In the rows, 128 means zero.
runs of hidden systems
Q989, seq 1 (8 x 18)
[[125  64 127  92 160 162  99  94 145 149 113 147 132 145 130 162  91 181]
 [118  95 113 153 151  84  93 129 104 170 107 123 122 153 139 186 138 187]
 [ 98 126  67 151 170  85 130 101 139 122  70 102 145 164 107 145 132 130]
 [123 180 118 149 139 130 140  84 161 106  87 148 119 158 121 204 125 119]
 [143 153  88  79 104 119 104 134 201 128 114 160 103 135 108 175 149 135]
 [148 132  92  69 116 136  76 156 134 124 128  96 137 158 155 186 100 105]
 [154 122  90 120  84  69 138 154  89 156 112 130 130 149 155 169 117  76]
 [137  89  92  94 123 118 175 104 127 122  96 168 152 161 128 124 103  58]]
Q270, seq 2 (8 x 18)
[[134  50 120  99 137 106  93 144 119 174 129 167 129 144 135 152 134 179]
 [108  95 111 132 179 105  78 160  91 120 126  94 168 181 145 119 137 126]
 [ 83 153  99 208 146  89 130 125 111 137  94  94 131 135 114  95 148 129]
 [ 97 137 109 138 154 151 146  87 188 111 102 124 120 104  76  74 139 156]
 [129 145 155 113 122 182  91 130 157 133 161 100 103  80 119 116 119 194]
 [148 152  84  75  89 133  82 161 143 142 137  71 113 113 140 158 107 124]
 [147 165 121 124 121 135 160 111  96  97 120  61 144 130 150 155  84  69]
 [153 145 140 152 113 110 202  70 122 132  98 143 106 108 118 182 115 123]]
Q47, seq 3 (8 x 18)
[[113 101 138 117 184 141  85 109 147 119 114 151 141 175 130 184 133 175]
 [119 101 188 131 155 148  88 158 126 128 171 176 132 143 136 118 167 172]
 [124 106 147 159 110  87 109 188  76 157 157 162 135 143 153 102 164 116]
 [ 94 113 107 180 119 110 113 143  63 165 107 108 147 157 163 114  97  99]
 [ 85 100  95 149 123 162  97  95 128 181  94 122 126 129 131 108  71 155]
 [106  83 121 111 126 170 134 106 164 146 127 158 126  99 102  49 114 151]
 [150 112 151 126  92 127 195 126 120 134 150 146 118  73 112  63 133 108]
 [150 142 105 151 106  77 207  99 106 128  98 105 121 100 114 129 125  92]]
Q383, seq 4 (8 x 18)
[[ 99  90 133 122 155 156 109 144 139 121 150 125 149 118 108  28 140 142]
 [ 95 134 101 145 116 133  91 155 151 155 137  96 114  90 104  51 142 163]
 [111 147 116 132 125 166 113 120 132 129 136  42 124  82 117  75  92 144]
 [124 141 136 147 121 156 144  86 146 149 120  85  96  64 104 120 100 187]
 [158 138  93  91 113 127 154  92 164 130 109  73 102  80 102 158 103 157]
 [169 114 140  89 125 139 124 105 128 139 132  93 109 102 135 206  98 177]
 [154 154 114 128 115  96 125 113 121 145 104 111 106 137 140 233 117 145]
 [150 142 143 119 153 130 143  99 115  96 108 131 140 168 151 221 110 106]]
Q383, seq 5 (8 x 18)
[[ 98  89 110 163 159 132 160  68 100 143  78 112 147 143 125 118  81 129]
 [110  75  95 111 176 118 131  86 170 131  89 150 134 144  91 128 135 173]
 [121 115  87  73 154 135  57 150 175 123 126 114 138 156 119 143 136 160]
 [100 174 132 145 126 170  44 150 135 134 137 104 119 146 155 161 110 149]
 [ 97 206 132 172 107 177 125  94 150 118 103 131 111 133 134 144  95 102]
 [138 137 144 104 108 184 173  78 171 116 116 183 117 115 118 127  96 103]
 [160  90 112  70  73 134 135 134 153 166 132 189 108 114 130 136 114 125]
 [141  86  98 103  86 114 100 158  83 178 126 124 134 144 169 147  84 104]]
Q989, seq 6 (8 x 18)
[[102 110 159 126 151 188 129 113 160 110 143 175 143 128 111  56 130 130]
 [104 136 181 165 125 170  73 153 116 150 165 140 114 117 146 117 133 178]
 [ 91 129  97 166 123 117  93 151 121 161 126  73 121 100 117  61 135 157]
 [103 169 139 184 132 159 154  84 104 125 109  67 123  98 129 113  84 125]
 [144 150 141 142  98 133 178  92 161 143 126 133  86  60  94 122 129 164]
 [156 106 140  70 149 165 123 109 160 111 148  78 122  86 110 131 110 183]
 [166 120 154 132 137  89 126 148  84 133 158  66 120 104 137 175 144 176]
 [146 118 105 125 163  64 177 129 114  95 118  74 147 121  99 105 164 114]]
Q47, seq 7 (8 x 18)
[[108 115 118 123 167 118 145 123 171  91 117 181 154 160  96  79 173 104]
 [142 172 202 169  96 159 154 129  92 123 158 146 112 104 154 143 118 112]
 [116 140  70 149 108  67 131 131 145 152  80 167 120 162 118 158 153 103]
 [ 96 154 153 150 166 194 120  94 125  87 117 122 155 163 144 121  89 101]
 [133 136 134 121  79 145 108 129 167 172 129 198  84 110 124 158 128 165]
 [120 110 124 113 151 121 153 139 134  90 129 177 167 166 120  75 156  64]
 [145 151 178 163  88 151 155 111  82 148 136 141 111 116 165 175  88 111]
 [106 106  70 134 142  88 132 103 157 146  70 175 132 170 108 150 140 126]]
Q373, seq 8 (8 x 18)
[[125 222 129 151  85 136 111 149 169 119 138 127  95 105 120 136 155 119]
 [157 128 109  44  92 156  98 151 181 126 149 147 116 117 126 141 121 124]
 [170 137 181 117  89 153 136 130 111 151 162 123  94  81 148 176 108 164]
 [147  73 107 111  74  90 138 153 104 193 134 154 112 102 136 110 124 133]
 [152  79 139 123 134 108 186  77 103 142  97 164 132 138 134 180 103 129]
 [101 127 124 197 134  73 136 123 119 161  96 174 116 149 119 140 167 153]
 [102 114  92 122 157 121  90 124 141 125  90 165 153 204 139 169 124 109]
 [100 208 149 188 124 150 103 128 120 112 119 131 122 158 150 170 123 104]]
Q373, seq 9 (8 x 18)
[[121 129  86 130  79 138 158 108 139 167 107 104 105  76 111  76  90 119]
 [142 109 101 104 132 130 171  65 170 134  92 113 108  92  89 147 106 168]
 [125 123 106 146 144  88 109 119 142 157 107  92 102 106 106 165 150 208]
 [136 117  75 108 135  79  93 146 109 142 103  74 136 154 138 186 120 134]
 [155 186 112 143 112  80 153 137 104 110 117  92 123 137 140 186 139  80]
 [154 164 105 103 103  83 143 159 165 102 134 164 120 136 111 141 186  85]
 [167 139 173  83 132 140 114 149 157  98 162 176 124 141 134 185 161 138]
 [142 120 177 128  98 135  89 186  94 154 178 163 120 130 164 138 147 138]]
Q974, seq 10 (8 x 18)
[[154  86 139 116 184  79 144 120 109 108 133  86 141 128 112 156 161 177]
 [118 109 126 140 184 117 125 124  74  97 116  75 174 172 144 130 111 102]
 [ 85 157 142 196 146 133 137 126 103 107 112 148 153 164 137  89 137  76]
 [112 168 130 142 140 136 146 112 191  91 116 183 124 136  91 103 172 111]
 [155 147 156  76 152 147 105 151 180  79 166 137 128 127 112 143 172 149]
 [157 146 117  77 114 119  84 186 115 106 163  90 140 145 158 157 133  94]
 [140 164 123 127  67 149 139 143  96 136 134 122 127 127 164 134  85  51]
 [146 137 148 144  63 125 180 117 130 158 127 198  97  97 127 131 127 105]]
Q69, seq 11 (8 x 18)
[[121 139 182 170 147 165 140  90  91 116 119 151 139 160 159 183  93 124]
 [138  77 145 135 135 124 168  70 124 160  98 180 115 127 122 169 105 168]
 [128  40 127  97 171 135 155 102 116 126 121 132 158 134 115  86 105 139]
 [ 74  93 102 166 173 110 101 135 122 138 104 144 155 171 118  76 146 136]
 [ 81 168 103 158 158 160 124  89 182 101  91 140 133 149 100 101 130 117]
 [112 146 142 108 156 186  67 112 181 109 128 141 121 149 124 166 120 174]
 [134 107  71  75 115 134  88 117 156 156  99 115 118 139 131 179  90 149]
 [129 112  99 102 146 135 107 128  90 114 115  79 164 169 162 154  77  85]]
Q199, seq 12 (8 x 18)
[[116 143  56 111  82 106 101 166 155 157 117 105 114 112 113  83 134 105]
 [110  90 106 107 111 185 110 105 131 160 119 105 130 108 138  87  57 136]
 [124  63 116 122  89 106 127 151 117 189 131 191 120 121 128  87 132 133]
 [135  56 123  90 160 132 158 121 109 109 134 119 168 132 119  62 117 102]
 [110  78 183 171 158 126 122 139  73 147 149 159 143 144 150 112 136 156]
 [116 136 146 156 165  99 156 147 127  85 142 134 151 135 105  67 192 105]
 [116 157 199 157 165 185 120 116 122  87 160 110 133 117 133 121 128 156]
 [143 191 166 151  94 117 123 175 137 117 170 149 105 105 133 127 182 119]]
Q69, seq 13 (8 x 18)
[[100 129 141 138 114 168  99 122 180 153 127 211 105 127 115 109 142 163]
 [115 112 102  83 100 191  95 120 172 151 127 132 117 105 121  91  82 140]
 [ 97 122 109 135 117 164  55 155 102 162 133  88 137 144 162 117  81 136]
 [100 168 105 184 112 138 123  99 101 153  86  84 119 132 146 156  76 116]
 [131 139 178 158 160 159 148  77  97 110 122  95 127 124 144 184  89 155]
 [143  73 136 132 158  91 156  90 110 152 108 128 124 122 119 177 127 191]
 [135  66 106 106 182  96 170 104 118 103 110  96 158 134 104  93 132 133]
 [ 95 120 116 154 190  93 111 141 133  97 118 137 159 175 109  99 183 129]]
Q270, seq 14 (8 x 18)
[[110 162 124 124 147 183  69 122 134 110 129  61 136 140 145 149  86 138]
 [117 201  96 160  99 129 118 108 138 138  91  86 102 123 134 182  99 117]
 [133 171 127 111 139 170 156  69 173  84  99 130 125 136 115 173 100 107]
 [147 172 182 135 114 160 126 108 140 122 139 159  98 121 143 207 123 153]
 [152 154 121  87 110 122 103 150 159 111 127 179 124 169 144 199 145  99]
 [128 168 171 151 128 136 129 151  98  91 149 161 149 173 163 147 141  65]
 [119 152 132 168  90 110 157 134 133 144 117 216 118 144 131 120 153  84]
 [116  97 156 113 130 170 132 126 146 119 143 217 144 148 128  78 133 103]]
Q974, seq 15 (8 x 18)
[[143  84 186 141 182 108 175 112  93  96 143 152 152 141 125 131 157 143]
 [120  88 110 116 178  94 131 140 119  93 114 146 173 189 123 114 158  92]
 [101 126 144 123 158 178 115 133 135  87 140 151 166 164 132  70 124  79]
 [114 163 123 130 108 131 102 178 163 112 155 167 130 135 116  72 179  97]
 [154 167 112  64  99 155 126 145 187  94 151 116 118  96 107 105 137 103]
 [177 147 159  92  83 129 124 177 110 128 187  98 112  83 146 131 137 122]
 [176 125 102  99  73  88 172 142  97 145 127 101 118 102 142 144 110  80]
 [156  89 163 131 103 133 200  98  86 146 133 147 126  97 139 121  93 111]]
Q199, seq 16 (8 x 18)
[[143 109 141  95 160 105 111 183 119  85 167 126 164 156 131  99 178 104]
 [100 158 170 179 154 159 101 142  77 101 147  91 153 150 160 115 115 110]
 [101 194 147 200 102 130 143 129 139 126 129 158 107 114 117  93 158 109]
 [150 161 161 100 116 186 166  94 174  92 147 133 112  84 108 116 120 125]
 [181 132 169  96  80 130 133 152 112 145 167 149 103 101 155 182 125 134]
 [167 139 102 113 104  76 173 139  87 120 124  76 137 117 140 151 119  75]
 [119 125 126 181 136 114 160  75  91 155  86  90 117 111 130 163  88 155]
 [129 116 102 137 139  78 150 102 171 144  98 148 104 106  81 137 171 182]]

runs to name
seq 17 (2 x 18)
[[103 109 124 163 122 107  89 133 129 189 111 176 105 145 133 166 140 185]
 [103 110  84 110 147 156  93  84 164 147  83 119 125 143 118 159  83 166]]
 | Q974
seq 18 (2 x 18)
[[102 210  97 151 117 143 126 127 162  93 107 114 131 141 118 102 132  70]
 [132 182 121  90 122 175 113 126 205  86 139 128 116 111 102 118 138 124]]
 | Q373
seq 19 (2 x 18)
[[107 168 125 150  82 160  69 167 133 163 152 108 103  98 140  99 118 146]
 [128 143  96 111  69 149 135 144 148 148 139 114 113  82 121  59 105  95]]
 | Q199
seq 20 (2 x 18)
[[127 128 158 163  90 147 138  98 124 180 120 166  88  97 133 165 103 176]
 [144  69 140 101 131 158 158  97 108 149 134  90 129  81 125  97  78 158]]
 | Q69
seq 21 (2 x 18)
[[103 141 125 121 105 191 100 128 166 142 141 111 112  85 117  60 103 149]
 [131 153 110 133  95  98 106 164 145 158 147  84  92  72 109 107 159 174]]
 | Q974
seq 22 (2 x 18)
[[129  96 165 163 110 104 162 129 104 157 131 220 120 135 133 123 152 128]
 [136  96  80 103 123  81 148 155 118 118 117 135 160 156 123  88 146  61]]
 | Q383
seq 23 (2 x 18)
[[117 128 143 160 182 131 119 109  81 108 122  45 147 137 140 148 106 152]
 [108 151  80 155 130  85 130 154 111 119 116  67 143 126 118  71 147  87]]
 | Q373
seq 24 (2 x 18)
[[100 191 147 169  89 163  89 136 156 148 129 175  99 133 141 148 129 130]
 [101 150  98 124 107 141 103 151 160 122 119 192 139 171 133  95 140  67]]
 | Q47
seq 25 (2 x 18)
[[104 120 139 175 124 131  87 153  61 165 143  72 135 125 160 113 103 147]
 [104 129 106 191 121 101 177  99 105 151  95 104 119  97 109  78 119 125]]
 | Q989
seq 26 (2 x 18)
[[138 125 173 126 117 176 178 114 120 104 153 144 139  99 128  63 113  90]
 [161 117 205 141 106 138 175 131  87 130 167 170 122 100 145 126 135 124]]
 | Q199
seq 27 (2 x 18)
[[ 80 145 150 193 160 163  90  96 123 142 103 128 123 148 139 152 106 178]
 [ 86 167 100 176 151 114  83 115 159 136  86 130 114 158 117 169 147 165]]
 | Q974
seq 28 (2 x 18)
[[141 137 168 109 119 159  73 164 117 126 162 164 128 162 170 181 126 128]
 [128 176  97 136 103 104 134 158 114 104 118 123 143 161 145 126 133  37]]
 | Q199
seq 29 (2 x 18)
[[164 145  88  87 127  81 161 126 154  93 108 128 134 150 114 173 151  80]
 [168 139 131  74 125 126 136 138 144  88 134 165 142 168 143 185 139  74]]
 | Q989
seq 30 (2 x 18)
[[132 165 201 149 121 170 133 127 139 107 159 191 111 131 139 151 147 131]
 [147 168 114 116  70 113 161 149 148 118 133 174 115 121 124 118 149  58]]
 | Q383
seq 31 (2 x 18)
[[119 135 152 185 141  81 107 143 110 155 128 139 107 134 129 172 175 186]
 [157 135 105  94 129 125 194  82 165 101 108  98 118  83  85 116 121 124]]
 | Q69
seq 32 (2 x 18)
[[ 86 189  93 173 140 129  93 109 174 128  90 107 108 137 107 147 139 152]
 [119 174  76  95 118 148  68 140 174 122 114  86 122 141 127 160 112 125]]
 | Q373
seq 33 (2 x 18)
[[179 153 130 106 111 102 172 105 133 112 114 137 114 128 133 217 125 109]
 [135 135 130 114 186 118 133  99 149  77 105 136 146 175 119 198 148 131]]
 | Q47
seq 34 (2 x 18)
[[146  79 145 122 148 134 195  73  88 122 110 115 145 124 136 139  81 116]
 [140  90 152 160 152  66 163 117 104 146 117 171 124 135 121 162 169 165]]
 | Q199
seq 35 (2 x 18)
[[122 115  94  74 137 159  87 157 129 104 135  91 164 161 146 102  98  79]
 [110 159 137 202 100 125 149 114  69 157 114  92 121 109 151 126  92 109]]
 | Q270
seq 36 (2 x 18)
[[122 110 133 164 159 114 206  68 105 112  95 111 141 117 107 109 116 117]
 [113  97 175 151 198 123 133 114 127 104 139 148 144 140 109 113 171 180]]
 | Q69
